In the rows, zero is written as 128.
Turns, then the turns between two rows, first turn first; the first pair answered:
turn Sinag:
[146 161 115 131 114 139 141 155 113 102 143 146  95 145 119 116] |-> [145 143 107  97 116 158 121 135  97 129 115 136 109 131 103 154]
[143 133 106 134 119 138 110 150 111 108 107 119 118 115 116 161] |-> [128 120 110 138 112 139  97 121 123 120 108 110 130 111 121 158]
[161 148  99 128 127 136 129 130 126 106 130 125 130 111 116 149] |-> [147 129  95 128 122 134 111 106 133 120 123 124 143 105 115 161]
[153 151 127 159 114 139 126 134 137 133 157 100 124 129 141 103] |-> [174 155 119 142 119 150 131 149 119 135 146 108 122 122 128 117]
turn fidot:
[108 108 129 132  98 151  59  92 124 135 112 130 156 121 141 102] |-> [108 123 126 146  93 137  66 111 128 122 126 131 142 137 152  82]
[152  85 132  98 125  95 128  95 170 124 108 115  98 148 165  88] |-> [164  91 128 104 121  97 138 119 164 101 105 129  89 148 166  75]
[160 103  94  94 150 169  87 152  87 137  88 146 118 130 115 149] |-> [121  83 113  96 158 157  83 114  82 166  94 130 131 134 123 139]
[132 124 135 134 111 147 142 108 143 139 127 134 127 154 133 128] |-> [135 132 135 133 113 146 141 110 143 132 129 141 123 158 132 124]
turn puti:
[ 81  95 125 103 117 126 100  57 143 155  75 112 163  86 135 193] |-> [126 128 133  58 149 136 167 131  77 162  84 121 130  95 108 212]
[ 97 111 168 131 165 108 179  92 119 145 154 125 127 140 132 133] |-> [ 89 100 158 143 155 110 154  72 149 144 145 126 135 130 133 151]
[103 103 173 145 137  92 161 112 106 135 143  79 126 170 133 108] |-> [102  80 153 157 126  92 126  77 154 125 113  82 147 141 129 147]
turn Siv:
[139 118 130 134 128 124 134  83 109 118 143 112 140 101 134 126] |-> [147 123 131 123 125 133 131  88  98 120 132 112 142 100 134 130]
[132 122 107 107 124 140 159 111 176 100 141 121 150  99 135 161] |-> [117 113 119 104 127 135 156  97 174 111 142 117 154 101 139 155]
[157 115 106  94 127 141 102 131 126 149 128 144 130  92 138 180] |-> [167 123  95 109 123 139 125 151 148 123 134 147 121  94 137 179]
[171 113 120  97 112 136 104 115 116 134  92 168 133 113 100 153] |-> [185 127 113 111 117 128 122 129 140  99 100 176 124 117 103 153]
Now pairs of rows:
(2 to 4 turns a pair)
[115  84 178 114 126 173  67 102  60 169 129 121 167 145 152  94] |-> [142 103 180  87 144 175 111 134  33 170 130 116 150 143 130 108]
puti, puti, puti
[100 116 121 143  93 130  67 121 128 176 127 152 112 137 143  74] |-> [125 134 130 115 117 134 111 167  86 186 141 156  97 145 132  77]
puti, puti, puti
[128 138 100 171 100 118 108 127 176  83 141 127 123 126 137 114] |-> [138 152 107 168 102 124 104 149 146  83 151 123 111 141 138  86]
Sinag, puti, puti
[168 148 110 115 133 148 152 173 114 112 116 147 123 120 109 156] |-> [ 96  91 134 125 136 125 119  79 144 156 112 118 159 108 130 152]
fidot, Sinag
[171 155 127 136 151  98 190 177 135 117 140 139 112 127 114 158] |-> [ 90 130 165 164 140  90 145 125 108 152 168 117 119 160 154  74]
puti, Siv
[185 157 124  85 134 175 132 195  71 162 114 137 138 136  99 139] |-> [184 129  97 101 112 176  81 147 139 143  78 142 166 113 100 189]
puti, puti, puti
[158 151 122  93 160 130 185 162 119 113 116 127 115 127 117 180] |-> [127 119 117 142 129 111 130  94 202  97 102 117 141 113 143 179]
puti, puti, puti, Sinag
